In the data rows, zero lies at 4.5, halfway between 4 and 5.
Here are some points:
5;3;8;4;4;3;8;8;4;4;6;4;5;6;3;2;6;6;5;5;8;2;4;3;4;4;5;6;3;3;6;6
2;4;6;3;5;6;4;5;5;4;3;6;6;2;4;4;6;6;4;5;7;7;5;2;5;5;8;5;5;5;6;6
6;5;4;5;5;4;6;6;6;2;5;6;4;5;6;5;6;5;6;5;6;4;4;4;4;5;4;4;4;3;4;6
3;4;6;3;2;5;4;5;3;5;2;6;4;2;2;2;4;4;5;3;7;8;3;3;4;4;2;4;4;3;9;3
4;4;3;4;2;7;5;5;6;4;2;6;5;6;4;3;5;5;4;6;6;6;4;3;7;5;6;5;2;5;6;6
3;3;6;2;2;4;3;5;4;2;3;4;2;5;2;4;4;3;3;4;4;5;0;3;8;3;3;2;3;2;9;5
4;4;5;6;5;4;2;6;4;6;5;4;5;6;5;5;4;6;6;5;5;0;5;3;4;4;6;6;5;5;3;6
4;0;2;2;9;3;0;3;3;0;3;2;2;3;0;2;0;2;0;4;0;2;3;5;2;4;0;0;4;0;2;2
3;5;3;7;9;7;5;3;4;6;2;0;5;4;6;3;5;4;7;3;6;3;9;6;3;4;5;4;2;4;4;2
0;2;3;7;3;3;5;3;7;2;9;0;5;6;4;3;6;6;9;0;6;0;3;6;9;2;2;4;0;2;8;2
3;4;4;3;4;5;6;7;5;3;5;6;4;6;6;7;5;5;8;2;5;4;5;2;5;6;3;4;4;5;5;5
4;3;7;2;3;2;7;4;3;3;3;8;6;4;2;4;3;3;4;2;6;8;2;2;9;3;3;4;3;3;9;0
3;8;5;8;6;7;3;4;4;8;3;2;6;2;6;4;2;3;2;2;4;5;2;9;2;0;4;6;7;3;8;4
7;3;5;4;3;4;6;7;4;3;5;6;5;6;5;5;6;4;6;4;5;3;4;3;4;7;5;5;5;6;5;5
3;6;3;9;4;4;4;6;8;7;9;5;5;3;9;3;6;3;3;3;4;6;5;8;3;8;4;4;6;4;2;4
2;3;7;3;5;6;6;5;3;5;3;6;6;5;3;4;4;4;4;2;5;9;3;2;6;3;2;5;5;3;5;5
3;9;4;6;4;6;0;3;5;8;5;4;5;0;4;6;3;3;3;3;6;3;2;7;3;3;2;6;9;4;5;2
16 more points follow, each with its number after it:
5;6;7;4;9;3;3;4;4;3;3;2;5;4;5;4;2;3;3;7;5;2;4;6;2;5;4;0;7;5;2;2 0
5;3;6;0;6;3;4;3;2;2;2;5;2;3;3;4;2;2;2;4;3;9;4;2;4;2;4;3;9;5;6;2 1
4;6;5;3;5;5;5;4;3;6;6;4;5;4;4;6;5;8;3;6;6;5;5;7;4;4;4;9;3;7;3;4 2
6;5;3;6;6;5;4;4;3;7;5;3;5;2;5;8;2;4;2;6;5;5;6;6;3;8;7;6;4;8;3;7 3
4;3;4;3;8;4;4;4;9;5;5;2;2;7;7;4;7;2;4;5;4;6;8;6;4;5;5;4;5;4;4;5 4
3;3;4;3;5;5;2;3;2;4;3;5;3;5;4;2;4;5;2;3;3;9;2;3;6;3;3;0;7;3;8;4 5
2;2;6;5;3;7;4;4;7;6;5;3;4;8;2;5;5;7;7;3;5;5;4;5;9;3;2;6;3;3;5;6 6
2;5;2;7;3;7;3;3;5;8;4;5;4;6;6;6;7;4;6;4;4;3;6;5;5;5;4;6;4;3;4;6 7
6;6;4;5;5;4;6;5;3;4;7;2;6;5;6;7;4;6;2;3;4;4;6;6;7;7;6;7;5;6;2;6 8
5;4;4;2;3;6;5;4;4;3;3;6;4;5;2;5;4;5;5;5;5;5;5;0;4;6;9;4;3;5;4;7 9
6;8;6;3;5;8;5;4;2;2;5;3;5;5;3;6;3;4;4;6;6;2;4;7;2;4;5;7;4;5;4;5 10
4;5;2;5;8;6;5;2;3;5;5;3;7;2;6;8;2;3;4;5;4;5;9;7;2;4;7;4;3;7;3;4 11
2;9;3;5;8;7;2;2;3;6;6;2;5;0;3;5;2;3;3;3;4;8;0;9;3;0;2;6;3;3;4;2 12
5;2;2;6;5;0;3;4;5;7;4;2;2;3;9;0;5;3;2;4;0;2;5;5;3;4;0;2;9;2;2;4 13
2;4;2;8;5;5;2;4;4;6;5;0;4;2;9;2;3;3;5;2;3;5;9;9;5;8;6;4;4;6;3;5 14
4;4;5;5;5;4;6;4;5;6;5;5;4;6;5;4;6;4;5;3;5;4;5;3;4;5;4;2;3;4;5;3 15
Which two of these numbered points are nearest to each point below by angle, seen from the average point of the first points? Their numbers follow each, nearest first.
5;5;3;4;5;6;5;4;5;4;3;6;7;4;5;7;5;3;4;5;6;3;5;4;3;3;7;2;3;7;3;5 > 11 3
4;4;5;3;3;5;5;5;4;3;6;6;6;6;4;5;4;6;5;5;5;6;5;3;4;5;7;5;4;5;3;5 > 9 8
4;4;5;3;3;5;6;5;6;5;3;7;5;4;3;6;7;5;4;5;5;6;2;3;5;4;5;4;4;4;5;5 > 9 2
4;4;5;3;3;5;5;3;2;0;3;8;5;4;4;5;3;6;5;6;5;6;6;3;4;6;6;4;4;7;5;6 > 9 3
8;3;3;6;4;5;4;7;4;7;7;6;5;4;6;4;5;4;5;5;2;5;3;2;4;4;2;3;6;3;3;2 > 13 15
7;4;4;0;4;5;7;9;5;4;3;7;4;5;5;4;5;5;4;6;6;5;4;3;4;5;5;3;3;5;5;5 > 9 15
5;9;5;4;8;5;4;3;2;5;6;3;6;2;4;3;3;5;5;5;6;4;3;7;2;3;4;7;5;3;3;3 > 12 10
4;5;2;4;6;4;4;4;5;4;2;2;5;6;9;4;6;5;5;4;4;4;6;5;3;3;8;3;8;5;3;4 > 4 11
5;4;4;5;2;3;7;8;6;3;6;5;6;6;4;4;5;4;5;5;4;5;7;4;6;5;4;4;4;6;3;7 > 8 9
6;3;5;5;4;3;5;7;6;3;6;6;5;5;4;6;7;6;6;5;5;4;6;5;6;4;5;0;4;4;5;4 > 15 4
3;6;0;8;4;4;5;4;6;7;7;3;3;8;6;6;5;3;6;5;5;3;5;5;4;4;7;5;6;3;2;4 > 7 4
5;8;8;5;7;5;3;3;4;4;2;4;6;5;0;6;4;4;4;5;6;4;2;6;3;5;5;6;4;7;5;5 > 10 2
3;4;4;4;3;7;5;4;3;3;4;5;6;4;5;5;4;5;6;5;6;5;6;3;7;5;6;6;4;5;7;6 > 9 8
4;5;5;4;3;6;4;6;6;4;3;7;7;5;4;6;6;6;4;7;5;4;5;4;3;4;6;4;4;4;5;6 > 9 10
5;7;2;5;6;3;5;5;2;6;4;4;5;6;3;3;4;5;2;7;5;4;5;4;3;9;7;3;4;7;4;5 > 3 8
5;4;5;3;9;2;4;0;4;3;2;6;2;2;2;3;3;2;2;3;5;9;5;5;6;7;4;2;3;5;4;3 > 1 5
2;9;8;7;8;3;4;4;2;6;5;3;5;2;4;7;2;3;3;5;5;4;4;9;3;2;4;3;5;4;5;2 > 12 0
